One turn moves every row onto another: examples first, then more rows asked
J_42: -1.08,-2.13,+1.81,+1.07,-1.81,-0.55,-2.46,-0.30,-0.23,-2.13,-0.51,-0.01
J_460: -2.40,+0.44,+3.67,-1.04,-0.79,-0.51,+1.02,-0.99,-0.44,-1.32,+0.17,-0.67
J_264: -0.50,+0.84,+3.27,+1.00,+1.48,-1.52,+0.86,+0.16,+0.12,-1.95,-1.37,-1.48
J_216: -1.79,+0.33,+5.03,-0.13,-1.28,-0.10,-1.22,-0.69,-0.57,-1.37,-0.12,-0.66
J_691: +0.21,+0.15,+4.74,+1.22,-2.10,-1.27,-0.48,-0.81,-1.37,-0.71,-1.65,-0.47
J_208: -0.47,+0.51,+1.86,+1.65,+0.58,-1.32,+1.35,-0.63,+1.16,-0.28,-1.82,-0.13
J_267: -0.32,+0.39,+3.75,+2.17,+0.35,-0.31,+0.60,-0.61,+1.17,-1.49,-0.74,+0.01
J_162: -0.96,-2.01,+1.78,+0.40,-0.33,-1.05,-2.54,-1.49,+0.99,-2.05,-1.98,+0.57
J_874: -2.03,+0.58,+2.45,-1.83,-0.43,-0.35,+0.73,-0.58,-0.32,+0.01,-1.37,-1.22
J_113: -0.04,-0.86,+3.20,-0.37,-0.28,-0.26,+1.06,-1.07,-0.88,-0.22,-2.22,-2.31
J_405: -1.05,-0.24,+3.38,+1.31,-1.73,-1.36,-0.09,-0.79,-0.53,-2.91,+0.64,-0.29
J_542: -0.68,-0.77,+2.55,+0.40,-1.55,-0.42,-1.78,+0.41,-1.13,-3.22,-0.14,-0.97
J_204: +0.00,+0.71,+2.13,-0.53,-0.94,+0.57,+0.77,-0.18,-0.53,-2.49,-0.55,-1.78
J_567: -0.51,+0.54,+2.56,+0.52,+1.72,-1.72,-0.59,-0.18,+1.11,-1.40,-3.17,-0.39
J_666: -0.94,-1.08,+1.36,+0.37,-1.89,-0.21,+0.29,-0.04,-0.88,-2.42,+0.45,-0.99
J_78: -0.98,-0.47,+0.29,-0.90,-1.08,-0.62,-0.15,+0.53,-1.12,-2.06,-1.02,-1.66
J_716: -0.02,-1.22,+4.00,+1.35,-0.86,-0.66,-2.94,-0.19,-0.30,-1.86,-0.65,-1.26
J_61: -0.43,+0.59,+4.30,+1.80,+0.94,-2.05,-1.21,+0.02,+0.41,-1.99,-1.93,-0.19
J_764: -2.54,-0.58,+1.76,-1.42,-0.10,-1.43,-0.61,-1.31,+0.46,+0.42,-2.39,+0.00
J_351: +0.25,-0.65,+3.08,-0.24,-0.85,+0.20,-1.23,-1.48,-0.07,-0.68,-3.93,+0.34
J_247: -0.34,-0.75,+3.03,+2.35,+0.71,-1.08,-0.72,-0.64,+1.59,-0.03,-1.92,+0.07
J_768: -0.82,-1.69,+0.84,-0.02,-1.06,-1.06,-2.80,+0.08,-0.44,-1.73,-1.91,-0.70
J_766: -1.31,-1.01,+0.36,-0.50,-0.06,-1.53,+0.97,-0.95,+0.05,-1.03,-0.96,-1.53
J_951: -1.16,-0.68,+2.24,-0.07,-0.78,-3.00,+0.57,-1.46,-0.75,-0.62,-2.87,+0.12
J_461: -1.18,-1.75,-0.31,-0.30,-1.37,-0.83,-0.90,-0.19,+0.02,-1.26,-1.42,-0.55
J_467: -2.45,-1.03,+4.56,+0.24,-0.75,-0.96,-2.40,-1.35,+0.37,-1.00,-0.89,+0.46
J_388: -0.24,-0.12,+0.44,-0.22,-0.76,-1.53,-1.71,-0.18,+0.03,-0.19,-2.89,-0.62
J_847: -1.87,-0.71,+3.18,-0.67,-0.55,-0.84,-2.75,-0.70,+0.45,+0.38,-2.58,+0.18
J_789: -0.99,-0.38,+3.70,-0.18,-0.72,-0.62,+1.12,-2.09,-0.60,-3.02,-1.83,+0.26
J_553: -1.16,-2.62,+4.39,+0.47,+0.15,-1.88,-0.95,-2.03,-0.21,-1.48,-2.24,-0.75

J_666 moves to J_78
J_467 moves to J_216
J_267 moves to J_264
Now these:
J_388 moves to J_162
J_553 moves to J_691

